Small tables with named rows and columns. After each table, cells are looked up by row and column.

Buluz.tsv
	Dor	Tiru	Soz	Nis	Tigubi	Lal	Napagul	Raf	Kop
Guzopu	-857	225	235	-3	370	761	-410	385	178
Nat	-120	251	223	42	370	379	-89	213	178
Devofud	-969	207	223	-29	370	777	-487	516	178

What is the Lal of Nat in Buluz?
379
What is the Kop of Devofud in Buluz?
178
What is the Tigubi of Devofud in Buluz?
370
What is the Tiru of Nat in Buluz?
251
What is the Tiru of Guzopu in Buluz?
225
What is the Napagul of Devofud in Buluz?
-487
What is the Soz of Nat in Buluz?
223
What is the Nis of Devofud in Buluz?
-29
What is the Soz of Guzopu in Buluz?
235
What is the Raf of Nat in Buluz?
213
What is the Lal of Devofud in Buluz?
777
What is the Tigubi of Guzopu in Buluz?
370

Kuzog
           Ved  Rogeve  Kunefum   Pida  Sapalu    Keb  Vupavut  Nizamef    Bom  Navumuv
Getuzo   33074   46817    52396  29870   24317  28347    26971    38152  66344    66150
Nop      65533   66804    78682  67581   69216  68134    68333    66992  77231    76019
Surafeg  72921   79496    66341  69926   55357  58198    79164    88291  79157    86310
Dimufe   70658   76936    67247  68296   55392  57795    76749    84840  78671    84909

Surafeg, Bom: 79157
Dimufe, Keb: 57795
Dimufe, Nizamef: 84840
Getuzo, Navumuv: 66150
Getuzo, Sapalu: 24317
Surafeg, Keb: 58198
Nop, Bom: 77231
Dimufe, Pida: 68296
Surafeg, Sapalu: 55357
Nop, Vupavut: 68333
Dimufe, Kunefum: 67247

Nol.tsv
	Rebuf	Mot	Lamigu	Dap	Sos	Potonel	Vepe	Tis
Sevu	-1793	-3852	-1164	-1025	-153	-2289	-3306	-1346
Feb	-18	871	324	1100	-202	691	-242	405
Nuditi	-2739	-3684	-2564	-2739	-2085	-3090	-3218	-2630
Vor	-2027	-3760	-1391	-1472	-562	-2491	-3237	-1473
Tifaf	3663	-4495	2141	35	6782	-453	1630	842
Mib	2597	-2872	1737	211	4819	-161	1214	934
Rula	2262	-2553	1615	352	4311	-105	931	922
Savore	409	41	306	1226	540	605	-305	33
Dama	-5543	-740	-6255	-6722	-8744	-4230	-2352	-5592
Zuv	-3313	-3350	-3369	-3684	-3346	-3463	-3102	-3327

What is the Potonel of Feb in Nol?
691
What is the Dap of Zuv in Nol?
-3684
What is the Rebuf of Savore in Nol?
409
What is the Lamigu of Tifaf in Nol?
2141
What is the Tis of Nuditi in Nol?
-2630
What is the Potonel of Rula in Nol?
-105
What is the Vepe of Rula in Nol?
931
What is the Lamigu of Mib in Nol?
1737
What is the Dap of Sevu in Nol?
-1025
What is the Dap of Rula in Nol?
352
What is the Rebuf of Vor in Nol?
-2027
What is the Rebuf of Rula in Nol?
2262
What is the Rebuf of Feb in Nol?
-18
What is the Dap of Vor in Nol?
-1472
What is the Sos of Sevu in Nol?
-153
What is the Tis of Zuv in Nol?
-3327

Luk:
columns: Gutir, Les, Lide, Gasi, Basove, Tarirun, Fure, Nesepi
Mesor: [51.8, 40.8, 46.4, 49.4, 78.0, 65.7, 63.0, 48.5]
Fimugo: [-32.6, 22.7, 20.0, -22.1, 26.1, 25.3, 19.5, 21.2]
Kirofu: [35.7, 59.8, 36.6, 37.2, -58.5, -23.5, -13.5, 44.1]
Namo: [35.3, 30.8, 43.5, 38.5, 75.3, 65.1, 60.7, 30.8]

Nesepi of Kirofu = 44.1
Lide of Kirofu = 36.6
Fure of Namo = 60.7
Fure of Mesor = 63.0
Lide of Fimugo = 20.0
Fure of Fimugo = 19.5
Gutir of Fimugo = -32.6
Gutir of Kirofu = 35.7
Tarirun of Mesor = 65.7
Basove of Mesor = 78.0
Gasi of Mesor = 49.4
Row with the largest Gutir: Mesor

Rar =
	Tezez	Vup	Saz	Zur
Ropa	115	87	136	166
Batug	63	76	114	201
Gelafo	78	147	87	129
Pur	143	102	144	130
Gavut	123	123	122	123
Tar	123	122	122	122
Mut	58	150	73	144
Tovo	115	87	136	167
Dosabup	75	129	94	151
Pumurub	191	95	167	101
Mev	63	179	64	100
Luvina	135	70	157	174
Baguge	200	166	146	47

Zur of Pumurub is 101
Tezez of Mev is 63
Zur of Ropa is 166
Saz of Luvina is 157
Saz of Dosabup is 94
Vup of Pumurub is 95
Tezez of Tar is 123
Vup of Baguge is 166
Saz of Mut is 73
Zur of Tovo is 167
Row with the largest Saz: Pumurub

Palet:
         Fefo  Rufo
Nupeluv    25    55
Lunipov   101    76
Sebamoz    74    55
Lonugud   117    76
Turu       74    76
Kofef      97   111
Nofo       74   238
Dogepu     91    76
Los        44    69
Bog        58    76
Vofep      44    76
Vun        74   175

Dogepu, Rufo => 76
Nupeluv, Rufo => 55
Vun, Rufo => 175
Los, Rufo => 69
Sebamoz, Fefo => 74
Nofo, Rufo => 238
Lunipov, Rufo => 76
Lonugud, Rufo => 76
Lonugud, Fefo => 117
Vofep, Fefo => 44
Lunipov, Fefo => 101

Rubi =
|  | Kis | Sunid | Simip | Zaki | Mado | Kuv |
|---|---|---|---|---|---|---|
| Lebef | 22 | -56 | -7 | -88 | -40 | -3 |
| Pasoto | -91 | -39 | -26 | 30 | -4 | -64 |
| Dilidiv | -27 | 50 | -98 | -25 | -66 | -26 |
| Vabiga | -99 | -19 | -42 | 40 | -8 | -67 |

Lebef, Kuv => -3
Pasoto, Kis => -91
Pasoto, Kuv => -64
Dilidiv, Sunid => 50
Vabiga, Simip => -42
Pasoto, Sunid => -39
Pasoto, Mado => -4
Vabiga, Kis => -99
Lebef, Simip => -7
Vabiga, Sunid => -19
Vabiga, Kuv => -67

